(in the rows, 128 means zero)
Rotation paths and how fast each direction turns (degrees per step):
Each turn is a multiple of 5 degrees from 10 to 175, or 0.
Each row of a path follows its step; steps can be skipped.
Rotation 1:
step 0: [118 124 136 129 135 131 130 125 136 123 126 114 135 129 130 112 132 128
 122 126 136 122 127 130 128 129 129 131 121 118 118 128 129 129 129 124
 130 124 132 115 134 125 129 130 130 128 131]
step 1: [139 120 136 124 128 122 123 123 136 129 116 124 128 128 128 127 131 115
 132 124 127 147 131 115 129 127 127 123 130 133 134 128 128 127 126 127
 123 128 128 134 130 130 131 126 123 129 121]
step 2: [121 137 124 126 127 129 129 127 129 115 128 122 126 143 135 130 114 123
 129 128 138 121 128 128 137 131 132 129 123 124 124 126 127 135 125 126
 122 127 127 133 129 125 128 129 137 142 130]
step 3: [132 114 131 130 118 136 121 124 135 122 128 125 127 116 121 123 127 127
 125 132 130 131 130 122 121 134 117 123 128 119 126 116 130 119 130 128
 125 124 133 122 124 137 131 131 130 131 125]
step 4: [121 131 120 129 133 114 127 119 127 129 126 125 131 137 132 124 135 122
 127 130 131 134 132 116 126 132 127 136 126 130 132 128 122 130 119 114
 116 125 126 125 123 125 122 121 131 129 135]
step 5: [126 132 135 130 122 137 129 123 127 121 122 128 119 127 140 125 125 130
 128 132 125 125 136 116 124 128 122 123 137 121 128 123 132 133 131 137
 128 132 116 131 129 121 133 131 128 137 120]
step 6: [132 122 118 130 121 130 133 131 128 131 137 126 136 126 131 122 124 132
 134 127 127 133 129 132 120 131 125 128 122 127 126 122 118 128 117 116
 128 131 134 134 119 131 130 119 133 142 127]
step 7: [127 136 129 132 128 120 132 122 127 130 127 131 133 129 135 121 130 135
 129 130 128 121 139 123 135 132 127 128 137 123 135 119 132 123 140 122
 123 119 120 118 123 138 127 130 124 125 124]
step 8: [130 128 127 127 138 130 124 129 123 130 123 125 129 129 130 121 140 136
 129 123 130 130 133 127 115 127 120 124 130 125 112 139 127 138 123 122
 125 131 126 132 128 125 131 129 128 138 122]
step 9: [134 129 120 129 123 119 120 131 129 136 123 129 122 137 133 124 119 131
 132 128 125 132 128 134 135 128 129 123 137 123 136 114 120 125 133 127
 130 136 125 138 128 132 132 121 122 131 123]
step 10: [128 132 123 134 125 131 126 137 120 123 133 125 138 131 124 129 128 137
 124 130 129 121 133 133 128 128 127 127 131 127 121 133 132 126 132 125
 117 115 131 125 122 129 136 137 122 142 137]
Directions:
[128 127 128 127 128 129 129 125 129 124 131 130 128 130 127 126 129 123
 129 131 127 128 127 126 127 127 127 129 127 126 130 129 129 127 128 127
 129 128 127 129 130 130 127 128 130 130 128] => 25
Rotation 2:
step 0: [137 127 130 133 125 128 130 128 126 135 126 127 132 115 126 132 126 132
 133 130 123 133 131 134 125 128 131 133 130 135 137 121 133 141 130 119
 122 140 127 119 124 123 114 132 136 125 119]
step 1: [124 139 138 124 134 132 131 131 139 122 127 128 125 131 131 131 126 125
 140 130 123 119 127 145 127 123 122 117 124 129 135 122 128 133 134 125
 130 134 124 125 124 125 120 127 123 120 122]
step 2: [117 134 136 122 137 122 130 131 134 115 144 131 138 128 130 136 134 118
 132 125 127 135 128 131 131 129 132 123 132 125 126 122 133 124 123 126
 127 133 127 139 133 130 129 122 126 123 133]
step 3: [123 132 129 119 140 129 124 124 125 131 121 126 128 135 128 137 129 120
 130 127 136 136 134 121 135 131 138 140 135 135 122 125 135 134 123 126
 125 117 133 135 128 132 122 124 124 126 134]
step 4: [132 129 127 134 122 128 128 126 127 124 121 121 128 137 131 128 133 135
 130 120 137 139 135 116 121 120 129 133 138 135 126 130 136 138 136 126
 132 131 123 116 124 126 119 124 122 127 131]
step 5: [125 129 118 138 130 133 129 137 131 125 132 123 122 136 129 124 129 128
 127 135 122 126 127 134 117 130 125 123 133 134 124 118 127 137 129 125
 129 132 125 112 118 117 130 119 130 131 136]
step 6: [119 127 126 131 128 124 122 131 131 127 133 136 126 130 125 123 124 127
 124 130 124 135 141 138 128 131 119 118 121 126 123 118 137 121 121 131
 122 129 126 122 121 137 132 124 135 116 133]
step 7: [122 129 126 121 126 126 119 127 144 128 125 131 138 127 122 135 137 133
 116 132 130 131 135 134 133 132 124 134 124 125 125 129 133 132 121 129
 112 125 136 127 133 131 122 136 125 127 127]
step 8: [132 125 133 129 125 127 124 131 134 128 123 124 139 127 133 142 123 136
 122 132 134 120 128 131 132 124 133 128 139 125 125 134 124 134 134 136
 125 126 123 125 125 141 114 120 120 132 127]
step 9: [130 136 123 145 126 121 142 129 125 124 127 123 132 121 131 132 124 122
 133 130 123 125 124 128 131 136 137 129 129 133 130 128 126 136 124 133
 122 138 117 120 131 132 121 120 125 130 131]
step 10: [118 142 133 138 126 134 132 128 127 126 122 127 124 140 133 126 121 118
 134 132 119 131 134 131 127 132 125 131 116 130 138 129 124 126 122 134
 128 131 127 131 123 129 128 128 120 119 137]
Directions:
[128 127 124 128 130 126 128 129 130 125 127 125 129 127 128 127 126 129
 129 127 128 129 128 127 130 130 126 128 127 127 130 131 126 128 130 125
 130 127 131 129 127 128 128 126 130 126 128] => 0
Rotation 3:
step 0: [128 136 129 127 124 133 117 134 135 126 115 124 128 124 136 130 130 118
 140 130 128 115 128 127 128 126 132 134 130 118 121 128 136 130 130 127
 127 130 128 124 132 128 128 132 128 131 132]
step 1: [131 126 130 130 118 130 126 128 123 135 131 128 124 130 122 130 128 123
 132 137 136 121 118 126 129 126 141 137 132 118 127 126 135 120 130 124
 129 128 129 124 128 126 130 119 130 127 137]
step 2: [137 132 126 122 117 131 136 128 121 131 131 132 130 125 139 125 136 126
 120 132 131 131 118 131 133 126 126 126 124 126 127 131 133 120 131 124
 134 131 127 126 132 126 136 124 120 124 136]
step 3: [139 138 128 130 128 124 127 131 123 130 119 130 141 115 128 121 138 129
 126 126 129 125 135 129 125 126 132 131 128 129 119 140 130 127 131 126
 130 131 130 130 132 129 130 133 125 126 137]
step 4: [129 122 135 140 127 123 127 119 125 124 125 127 140 127 122 126 132 132
 125 136 122 124 121 128 126 126 140 132 131 123 133 140 131 126 129 123
 123 127 135 133 130 133 128 128 128 130 130]
step 5: [132 126 130 131 123 133 133 126 131 116 135 127 132 137 135 125 127 124
 119 133 121 129 126 126 130 122 130 123 125 123 127 137 129 135 134 118
 137 132 135 129 132 130 134 122 128 132 125]
step 6: [139 128 130 126 133 130 132 132 128 129 132 133 132 130 129 125 129 131
 120 123 130 128 141 121 122 126 138 123 129 120 124 127 123 138 130 124
 138 128 138 125 130 123 130 132 136 126 132]
step 7: [131 123 138 131 133 135 127 124 122 130 125 134 135 128 128 130 134 138
 117 128 118 133 122 122 125 131 135 121 134 125 131 120 128 132 124 135
 128 119 130 125 125 129 126 136 132 132 131]
step 8: [125 126 125 131 119 136 120 134 131 120 125 132 130 129 125 128 131 126
 121 131 118 129 122 125 129 127 125 117 130 126 119 128 125 138 127 136
 135 126 128 125 121 139 126 130 124 136 125]
step 9: [129 120 124 126 119 123 126 132 130 129 131 129 128 128 121 127 126 124
 131 123 134 120 126 137 124 129 131 123 129 115 124 124 120 139 123 134
 133 131 140 124 124 132 125 136 129 128 126]
step 10: [128 131 134 122 125 129 135 117 121 138 129 122 127 133 131 133 121 126
 131 123 123 128 117 138 122 130 127 123 134 119 128 124 130 130 123 132
 133 123 129 120 132 133 128 136 134 128 130]
Directions:
[128 131 127 126 132 127 129 129 127 128 125 126 129 128 128 130 128 130
 125 124 128 129 128 128 129 126 127 129 130 127 129 128 129 127 124 128
 129 127 128 129 127 128 132 130 128 129 130] => 95
[131 130 126 125 128 127 129 127 129 130 129 125 128 128 128 127 130 127
 129 128 127 128 125 127 127 127 129 130 126 126 127 130 128 127 126 127
 126 129 126 131 129 130 125 126 127 126 128] => 35
[126 129 129 128 130 126 129 129 130 128 132 126 130 128 131 130 128 128
 127 131 130 128 129 127 128 130 125 132 129 130 129 129 129 130 128 131
 129 128 127 128 125 128 126 128 129 127 128] => 0
Rotation 4:
step 0: [135 131 133 126 123 131 135 131 126 134 132 126 130 126 130 123 122 128
 121 110 117 120 128 124 130 129 128 128 131 123 128 131 131 129 125 129
 123 132 124 129 129 128 129 124 141 125 122]
step 1: [127 132 131 118 132 128 125 127 134 126 135 130 131 132 128 133 129 136
 122 124 124 124 118 122 126 129 126 141 123 124 129 138 128 126 120 133
 126 128 136 127 118 125 130 132 133 130 126]
step 2: [125 126 131 131 129 138 136 125 126 130 132 130 130 127 134 119 133 131
 124 124 122 133 127 119 129 132 123 130 125 122 126 136 131 131 128 134
 123 131 126 115 125 129 140 122 129 126 136]
step 3: [125 130 127 123 126 142 134 118 138 131 129 131 128 127 126 128 127 133
 122 122 121 125 129 122 117 130 128 127 131 125 133 132 127 129 130 129
 123 121 129 129 123 130 123 122 136 129 118]
step 4: [132 132 129 119 130 131 122 123 131 132 122 136 132 127 134 126 129 122
 139 118 119 131 126 121 129 133 129 130 122 123 136 139 125 129 123 125
 122 129 135 126 125 129 132 128 130 130 132]
step 5: [128 132 129 130 130 138 136 121 132 133 127 136 134 128 140 132 126 134
 125 134 122 126 134 130 126 123 129 134 133 119 126 135 122 119 124 131
 126 136 129 123 124 130 128 120 129 129 132]
step 6: [131 132 128 119 124 129 130 122 124 131 133 129 132 134 137 125 135 127
 127 125 116 131 137 126 123 129 125 120 128 118 127 132 131 127 128 134
 118 125 131 135 130 128 127 130 139 125 124]
step 7: [122 132 132 119 137 125 127 127 137 134 125 132 136 125 127 124 125 128
 129 132 118 127 125 126 133 135 126 133 126 124 131 126 126 121 123 136
 115 132 134 132 123 128 124 122 129 126 128]
step 8: [133 127 131 131 129 139 121 132 131 135 134 129 130 126 137 124 124 127
 129 129 124 126 136 121 129 126 133 131 124 116 122 126 129 133 123 137
 119 137 124 128 126 127 135 124 136 130 128]
step 9: [127 134 132 128 122 126 128 121 139 126 126 128 135 130 128 124 132 129
 122 126 123 121 129 121 129 120 127 130 123 120 123 136 132 128 123 135
 122 123 126 127 124 125 116 128 134 120 124]
step 10: [121 128 130 121 130 135 126 132 132 127 126 129 135 128 134 130 131 131
 128 119 117 126 134 122 141 136 128 127 124 132 126 131 130 130 115 133
 119 128 126 122 127 122 134 127 127 129 125]
Directions:
[129 129 129 128 129 131 126 129 123 129 125 128 127 129 130 129 130 126
 128 125 127 130 129 126 127 129 128 129 128 129 128 127 129 129 129 129
 127 129 125 129 129 124 130 131 128 129 128] => 175
Rotation 5:
step 0: [127 129 124 132 138 125 124 133 133 124 137 127 127 130 125 121 129 129
 128 133 126 116 114 126 121 123 124 125 124 128 131 137 124 124 124 136
 132 133 117 120 123 132 126 117 132 126 125]
step 1: [135 132 127 125 136 122 130 127 128 128 119 134 140 128 129 122 128 130
 125 135 137 130 114 134 119 128 129 130 130 116 130 126 129 125 125 129
 139 126 123 122 129 135 122 121 125 129 137]
step 2: [127 121 129 126 139 122 118 133 124 135 128 130 137 131 127 132 132 124
 123 138 128 125 126 120 115 126 129 129 124 132 133 140 121 128 121 124
 136 129 128 119 120 133 122 129 125 129 129]
step 3: [138 133 123 129 125 130 128 131 128 126 123 131 138 139 129 127 126 125
 129 132 133 126 126 131 110 115 125 128 132 130 140 125 129 120 128 128
 136 127 129 126 127 131 119 130 123 127 120]
step 4: [125 132 121 131 133 125 122 139 120 133 128 133 132 119 126 126 132 121
 129 131 129 128 135 121 117 125 135 121 137 127 132 123 125 125 123 121
 137 130 122 123 124 129 122 120 131 121 120]
step 5: [135 135 125 130 129 128 117 135 128 125 144 136 132 134 133 124 125 126
 128 122 134 131 128 124 121 124 129 125 124 126 136 130 131 121 121 132
 132 135 124 127 136 129 114 122 124 123 132]
step 6: [127 135 126 134 140 118 127 131 123 119 130 139 140 126 139 118 131 124
 125 136 126 127 130 127 129 132 128 122 130 122 131 129 122 130 129 124
 136 131 123 129 132 133 119 132 127 126 120]
step 7: [129 131 128 121 135 126 128 135 126 124 132 136 130 141 137 127 122 135
 124 127 129 123 128 117 125 125 127 121 124 121 132 132 122 125 125 130
 135 127 135 121 122 133 116 125 141 124 129]
step 8: [127 137 126 130 134 119 119 128 126 126 119 138 133 132 131 125 132 131
 125 130 129 127 124 129 122 123 115 125 144 119 137 136 131 128 131 127
 123 134 125 124 124 130 122 130 135 127 126]
step 9: [129 134 124 121 133 124 124 133 130 128 132 127 129 125 134 119 131 129
 128 134 126 119 123 116 115 122 119 131 130 130 124 126 122 128 127 139
 132 130 119 120 117 124 120 121 134 126 129]
step 10: [127 136 133 122 130 127 128 121 123 128 136 135 134 125 129 127 134 127
 131 135 134 125 118 132 116 123 124 132 135 118 134 124 133 124 124 126
 131 132 124 121 128 141 118 125 127 127 136]
Directions:
[129 130 126 128 127 126 125 129 129 128 127 128 126 126 125 127 128 128
 129 126 127 127 127 127 128 126 129 128 132 129 128 128 130 127 127 131
 127 126 125 129 129 127 130 125 129 124 127] => 80
Rotation 6:
step 0: [117 130 121 120 125 129 117 126 124 120 133 121 124 127 119 130 132 130
 134 118 121 128 123 134 124 122 122 127 131 116 131 124 131 130 128 127
 121 130 131 128 117 124 126 130 130 130 130]
step 1: [129 130 128 128 131 121 133 126 124 123 124 121 123 128 123 119 142 122
 133 128 126 124 123 115 124 121 128 137 129 127 123 120 130 120 131 127
 122 131 126 118 122 119 130 128 127 126 128]
step 2: [126 135 125 119 135 127 122 129 122 126 127 128 135 123 122 127 136 140
 121 133 131 137 130 127 119 121 129 129 119 128 120 129 143 126 129 125
 124 131 132 125 126 125 134 134 131 129 128]
step 3: [127 124 127 121 126 134 136 124 125 120 126 131 122 126 133 130 137 122
 123 124 129 125 126 136 128 124 132 126 132 123 121 127 142 126 132 128
 128 119 125 122 122 127 139 137 131 117 126]
step 4: [137 129 118 119 116 129 121 126 128 124 127 123 130 124 124 127 133 129
 124 130 120 131 125 128 124 125 139 137 130 114 126 120 128 123 128 129
 130 122 129 136 120 129 128 135 129 132 131]
step 5: [122 122 129 125 133 125 132 127 123 123 135 133 125 128 126 125 126 125
 132 128 123 124 128 121 121 115 127 136 126 121 121 127 126 130 133 129
 113 120 129 131 112 127 133 128 133 132 130]
step 6: [120 132 122 123 130 131 125 135 128 117 131 118 128 128 122 124 141 137
 125 124 129 127 123 123 122 131 131 134 124 130 127 125 121 131 128 125
 121 124 133 121 128 123 136 137 136 122 130]
step 7: [134 127 131 126 125 129 134 128 126 122 128 136 131 122 128 128 142 135
 122 128 123 123 128 128 127 124 132 124 130 123 123 121 135 125 126 122
 120 140 135 117 118 127 135 127 131 129 121]
step 8: [124 131 122 118 126 130 127 126 121 132 136 126 135 127 128 130 140 131
 130 124 113 132 123 136 122 122 127 131 134 116 124 131 138 127 129 126
 129 125 126 127 128 120 125 129 132 119 130]
step 9: [123 126 125 119 127 123 136 130 123 117 121 132 131 124 125 123 138 121
 135 129 123 126 130 119 126 127 132 130 127 120 116 122 129 124 129 133
 128 125 117 130 121 125 129 135 122 130 128]
step 10: [123 125 117 122 129 130 116 124 123 125 124 132 128 129 125 134 132 134
 123 129 128 134 122 118 118 120 131 127 114 125 125 121 129 128 132 130
 122 123 134 131 121 126 131 130 129 122 123]
Directions:
[127 127 128 129 129 128 128 128 131 128 127 130 127 125 129 129 131 128
 124 130 130 127 128 131 128 129 129 125 125 128 131 128 128 129 129 125
 129 129 130 127 128 129 130 129 128 125 129] => 90
Rotation 7:
step 0: [126 136 128 133 135 129 136 132 131 125 129 126 122 130 127 132 119 138
 134 127 125 125 129 130 127 126 131 119 127 128 121 137 115 134 128 129
 136 137 126 125 136 128 121 114 131 124 121]
step 1: [135 126 127 128 122 129 124 119 134 125 135 130 127 125 126 128 125 121
 127 126 123 129 132 119 131 129 110 117 129 128 125 124 122 129 125 132
 125 127 126 140 120 136 119 139 126 130 133]
step 2: [126 138 133 136 126 136 134 138 124 136 119 135 132 132 133 131 140 122
 129 122 126 127 136 127 125 120 123 139 126 124 129 126 126 126 119 122
 125 129 123 126 126 127 126 120 133 121 123]
step 3: [136 123 135 134 128 126 131 134 139 130 132 130 117 116 122 127 130 130
 131 127 121 128 127 132 129 125 130 124 123 133 135 135 126 125 130 131
 124 125 142 131 136 124 132 135 139 134 134]
step 4: [128 128 123 120 129 129 136 123 126 123 127 127 127 123 130 129 136 118
 129 110 126 130 132 127 131 132 132 130 125 127 112 144 124 133 133 130
 131 133 120 126 124 125 127 126 124 127 126]
step 5: [123 122 122 144 127 127 133 133 127 126 128 117 130 133 127 127 123 124
 129 129 126 124 126 116 137 127 124 128 137 126 137 133 125 112 120 126
 127 125 129 128 126 133 125 134 129 135 130]
step 6: [139 121 130 115 132 127 137 133 134 133 125 134 131 127 129 130 139 127
 131 128 131 123 116 120 125 121 127 122 128 124 130 125 131 129 134 122
 121 131 121 128 124 129 135 127 137 119 121]
step 7: [126 125 125 129 125 133 130 118 139 137 134 128 123 129 132 133 119 126
 132 124 131 138 132 128 120 123 136 136 128 130 137 137 132 127 121 128
 128 131 131 131 125 119 133 129 124 141 126]
step 8: [129 132 124 125 135 125 135 129 130 117 130 134 125 138 120 120 132 124
 124 131 131 140 123 124 136 123 129 127 128 123 116 130 122 120 138 119
 132 122 136 124 128 125 127 124 122 126 128]
step 9: [120 126 130 124 127 128 134 123 123 121 125 125 133 125 119 127 120 132
 129 129 125 129 117 121 126 131 128 134 135 119 134 126 124 134 116 137
 133 127 124 136 123 128 128 133 141 133 121]
step 10: [130 115 132 125 133 130 121 134 124 134 128 132 126 131 126 132 129 120
 120 132 119 129 122 129 126 121 120 130 124 127 130 124 126 135 127 111
 122 130 121 125 126 120 132 127 117 132 134]
Directions:
[131 133 130 129 127 129 129 125 131 127 128 130 128 130 128 127 126 130
 127 127 127 131 127 128 126 126 125 129 127 126 128 127 129 128 128 128
 128 126 128 130 127 129 127 126 128 129 127] => 55
